In the data rows, the value 128 means zero.
Every row has a hidden score. How much higher is the second row's score than the first row's in each pair? 20 means about the same, 40 much higher and 0 much lower. The score is a weighted sum of the row's numbers plus the product of two more (or one squared), each taken from its middle value.
[115 147 130 102 115 130 128 147 115 138 117 122 135]
[141 135 126 154 128 152 109 109 122 144 134 115 113]: 21
[173  91  96 186 166 165  90 109 147 122 126 115 126]
[115 141 126 109 128 123 128 115 134 140  94 115 122]: 22
[147 144 100 122 134 152 122 134 115 129  94 122 116]
[102 141 129 122 122 122 115 147  96 161 121 147 158]: 15
[ 96 170 149 134  90 147 115 166  44 192 153 179 166]
[141 135 108 128 128 144 115 147  96 134 125 154 136]: 21
[ 90 162 151  96  83 124 128 134  89 184 173 147 157]
[141 137 135 134 141 165  96 128 102 167 125 134 125]: 21
[ 83 148 133 102  90  95 141 128 115 163 160 154 154]
[166 110  69 154 153 154 115  58 192  89 108  64  63]: 27
[122 139 130 128 122 118 141  96 154 138 119 109  96]
[115 163 113 128 102 118 147 147 115 137  87 128 127]: 22
[147 117 117 147 141 150 109 121 147 131 108 102 121]
[147  99 103 141 153 129 115 102 167 110 118 102 110]: 19
[147 115 105 128 160 134 122 141 141  98 113 128 141]
[ 96 135 107 102 102 102 141 102 154 127  94  96 107]: 7
[122 130 113 160 115 131 115  83 160 152 159  96 119]
[147 100 111 128 160 111 141 147 147  64 122 134 141]: 25
[141 130 136 122 141 156 115 109 134 149 120 109 108]
[154  93  93 122 173 112 122 128 173  75  78  96 115]: 33
[109 121 134 128 102  99 160 185  89 105 155 205 174]
[115 135 102 102 102 114 147 121 134 133 148 128 131]: 19
[134 138 145 154 141 161 102 134 102 152 121 128 130]
[ 90 156 126 109  96 122 128 109 115 166 100 115 105]: 11
[173  78  95 141 192 154 102 115 173  83  95  96 105]
[160  92 109 134 179 155 102 121 147 111 104 122 116]: 20
[109 163 169 128 134  98 147 147 128 105  96 128 137]
[ 96 156 128 115 122  86 154 147 115 131  94 141 142]: 19
[134 119 138 122 153 149 102 166  96 137 122 147 158]
[154  94  97 147 160 156  90 121 141 128 147 122 147]: 17
[179  83 100 173 153 155 128  96 167  88 116  96  75]
[134 128 110  96 160 138 115 102 160 121  86  90  97]: 32
[141 131 137 134 141 159 115 115 122 142  96 115  94]
[173 107 102 173 153 160 109 128 128 119 110 134 120]: 22
[173  96 113 173 166 175 102 115 128 118 112 128 110]
[160 123 106 128 166 167 122 115 128 115  96 115  94]: 23
[147 102 106 141 153 112 134 115 186  99 115 109 124]
[141 122 125 115 153 156 109 102 141 134 102 109  89]: 23
[122 138 127 102 128 133 115 109 141 146 125 109 117]
[128 141 132 134 128 128 122  90 160 143 112  96  98]: 19
[154 152 112 122 141 121 166 134 141  71  68 109  87]
[154  93 102 147 147 162  83 128 122 137 163 128 137]: 13
[115 126 115  96 134 104 141 121 147  96  98 109 104]
[109 139 153 102 115 127 134 147 109 156 139 134 144]: 20
[134 127 125  83 147 106 160 121 154  82  87 109  93]
[115 137 135 141 115 121 122 147 102 134 172 154 163]: 20
[160  98 119 154 166 151 102 141 122 106 106 141 119]
[128 126 120 128 147 137 109 115 141 145 102 115 120]: 22
[147 125 126 147 147 150 128 121 141 116 106 109 127]
[166 101 114 166 134 170 109 115 128 137 159 128 114]: 20
[122 160 115  83 115 126 141 109 128 140 113 115  90]
[141 133 109 128 147 146 122  90 167 108  64  70  64]: 18
[147 126 127 134 141 163 109  96 128 142 112 102  90]
[115 132 144 109 141 113 134 115 154 122  90 109 114]: 23
[122 133 145 134 141 136 102 121 122 139  95 109 117]
[102 126  98 122 102 113 122 102 147 132 122  96 130]: 4
[115 148 135 134 109 158 122 141  89 179 134 147 138]
[122 135 126  64 128  99 205  90 173 101  81  83  69]: 21
[160  80 131 147 160 158  90 128 134 131 167 134 138]
[134 121 120 122 147 133 122 147 134 116 110 134 135]: 22
[128 121 139 134 134 147 102 109 141 156 119 109 126]
[141 126 108 128 128 112 154 179 115  89 107 147 164]: 22
[122 122 143 154 141 150  90 128 109 166 130 141 145]
[141 115 133 128 153 151 115 109 147 143  89 102 107]: 29
[102 162 133 122  96 119 134 166  77 155 138 173 161]
[141  92 122 122 160 125 115 121 154 109 111 109 117]: 21
[115 132 138 141 102 135 102 115 115 167 152 128 138]
[122 137 122 115 128 133 128 134 122 145  97 128 123]: 26
[134 126 115 115 128 133 109 115 134 140 139 122 118]
[ 96 146 116 122 122  91 141 141 109 134 136 147 149]: 17
[134 112 123 122 141 131 128  90 186 131 115  77  95]
[ 58 173 155  96  77  96 134 128  89 192 137 154 147]: 17
[128 129 131 154 141 142 109 115 128 141  98 109 121]
[147 107 132 147 141 164  96 147 102 150 156 154 140]: 14
[147 109 122 141 141 163 115 115 134 134 137 122 111]
[160 107 109 134 141 148 128 109 154 107 137 122 101]: 25
[134 133 113 166 122 132 122  96 147 131 130 109 115]
[109 159 147  77  90 145 147 102 128 170 113  90  86]: 21
[115 127 143 109 115 102 166 128 134 110 125 128 125]
[122 117 150 115 141 100 134 160 122  96 142 147 166]: 25
[154  87 135 179 147 141 109 134 134 117 162 154 149]
[122 134 117  83 122 118 141 109 141 110 108 109  83]: 22
[128 114 129 128 128  96 141 115 167 100 100 109 121]
[ 90 155 151  83 102  98 147 121 134 142 126 115 125]: 15
[122 132 129 134 115 133 109 166  89 146 175 173 180]
[147  77 120 179 153 146  90 153 115 130 164 167 176]: 9
[154 104 130 141 147 172 109 160 102 141 131 154 142]
[102 157 118 109 122 117 109 134 109 150 133 134 140]: 20
[147 115 125 134 160 146 102 102 147 129  89 102 102]
[134 130 105 102 128 112 147 128 134 104 124 122 116]: 6
[147 106 134 160 147 153 109  96 154 133 115 102 104]
[166 100  94 166 141 148 122 153 115  93 144 167 145]: 29
[160 108 104 154 153 158 115 134 134 130 117 134 128]
[ 96 165 153 134  90 120 141 134  83 170 165 160 140]: 21
[122 123 109 128 122 121 128 147 102 124 147 167 158]
[ 90 167 179  90  90  82 205  96 141 137  90  96  87]: 19
[173  95 130 154 185 176  96 134 122 116  99 128 112]
[154  84 120 160 173 146  96 141 134 105 126 134 155]: 14
[134 126 110 128 147 110 128 102 173 100  91  90 102]
[ 96 153 196 134 102 119 141 115 128 169 118 122 117]: 9
[141 118 128 166 122 128 134 128 147 111 108 109 124]
[134 115 115 147 141 119 128 147 115 112 121 154 153]: 27
[147  97  91 147 147 117 128 128 134  82 142 147 136]
[ 96 159 123  96  90 126 134 128 102 180 124 134 127]: 16
[154 117 137 147 166 160 102 141 102 132 113 147 135]
[134 122 106 122 128 134 134 128 134 119 130 128 123]: 9
[134 141 130 128 128 154 109 128 115 153 117 122 125]
[ 96 158 157 134  83 112 141 115 122 159 130 115 124]: 11
[134 133  96 147 134 153 115  64 173 134  76  64  75]
[134 117 125 122 160 106 122 134 147  89 121 128 141]: 25
[109 135 166 128 122 111 141 102 141 143 108 115 105]
[134 112 119  96 128 121 134 147 128 115 143 141 147]: 21
[ 96 157 138 102  90 106 141 128 115 160 141 134 136]
[147 108 137 154 153 165  96 153  96 144 140 147 156]: 25
[134 117 148 154 134 152 115 128 115 147 123 147 126]
[141 122  79 128 102 140 134  96 147 119 107  96  88]: 22
[166  72 107 160 192 157  77 134 128 116 127 141 150]
[115 154 136 122 122 130 141 102 141 147 110 102 111]: 5
[134 114 125 154 134 125 109 121 141 128 134 115 135]
[160 116 107 141 134 145 134  83 179 116 122  90  70]: 24
[ 90 160 170 134  90  94 147 153  89 131 162 154 163]
[122 162 140 109 115 119 154 172  89 116 114 160 147]: 27
[102 137 139 115 109 104 134 134 122 127 174 141 153]
[109 150 124 128 115 117 147 134 115 130 118 122 123]: 13
[ 96 133 167  77 122  73 205 102 173 113 101  96 117]
[154  94 138 166 153 148 115 141 134 102 139 141 146]: 13
[166  85 125 173 141 167  96 160  83 134 184 179 161]
[173  87 130 173 166 201  77  71 167 148 103  83  67]: 15
[141 102 123 147 141 139 128  96 160 113 116  96  96]
[122 147 143 109 109 110 147 147 115 120 142 141 132]: 28
[ 96 156 158 115 102 108 147 153 109 153 113 134 150]
[128 123 122 109 122 119 122 172  96 134 163 160 173]: 25
[102 143 115 122 128  89 154 153 128 111 121 122 151]
[109 144 119  96 102 125 154 121 134 139 147 122 115]: 35
[109 118 142 109 115 104 122 128 128 132 170 134 151]
[160 101 115 147 153 160 109 128 134 121 127 115 121]: 24
[102 154 116 102 102 116 141 147 109 149 136 147 147]
[ 77 147 198  90  77  85 185 109 128 163 156 134 116]: 7
[141 140 114 134 128 133 141 102 167 118 109  90  98]
[115 161 116 109 102 147 122 121 109 175 138 122 115]: 24
[154 115  93 147 134 134 122 147 115 112 133 147 141]
[154  98 123 154 153 155  96 115 134 145 135 134 113]: 16
[122 135 112 115 141 132 115 115 154 149  82 102 112]
[ 77 179 165  77  83  79 185  96 128 165 110 109 104]: 15
[122 138 106 102 128 120 134 153 109 119 134 147 147]
[115 119 138 115 122 103 128 147 128 108 180 141 166]: 19
[128 119 137 128 122 119 134 153 122 122 156 154 158]
[ 96 165 150 134  96  94 154 153  96 143 132 147 147]: 15
[109 142 115 128  90 123 128 166  83 136 162 167 161]
[134 151 124 128 128 135 134  90 160 136  73  77  79]: 12
[160 113  99 179 141 163 102 134 122 128 124 128 124]
[160 110  81 141 147 127 141  83 192  82  93  77  76]: 20
[115 148 133 154 109 134 109  90 134 143 134  96  98]
[102 115 144 122 128  85 141 147 134 106 154 134 157]: 16
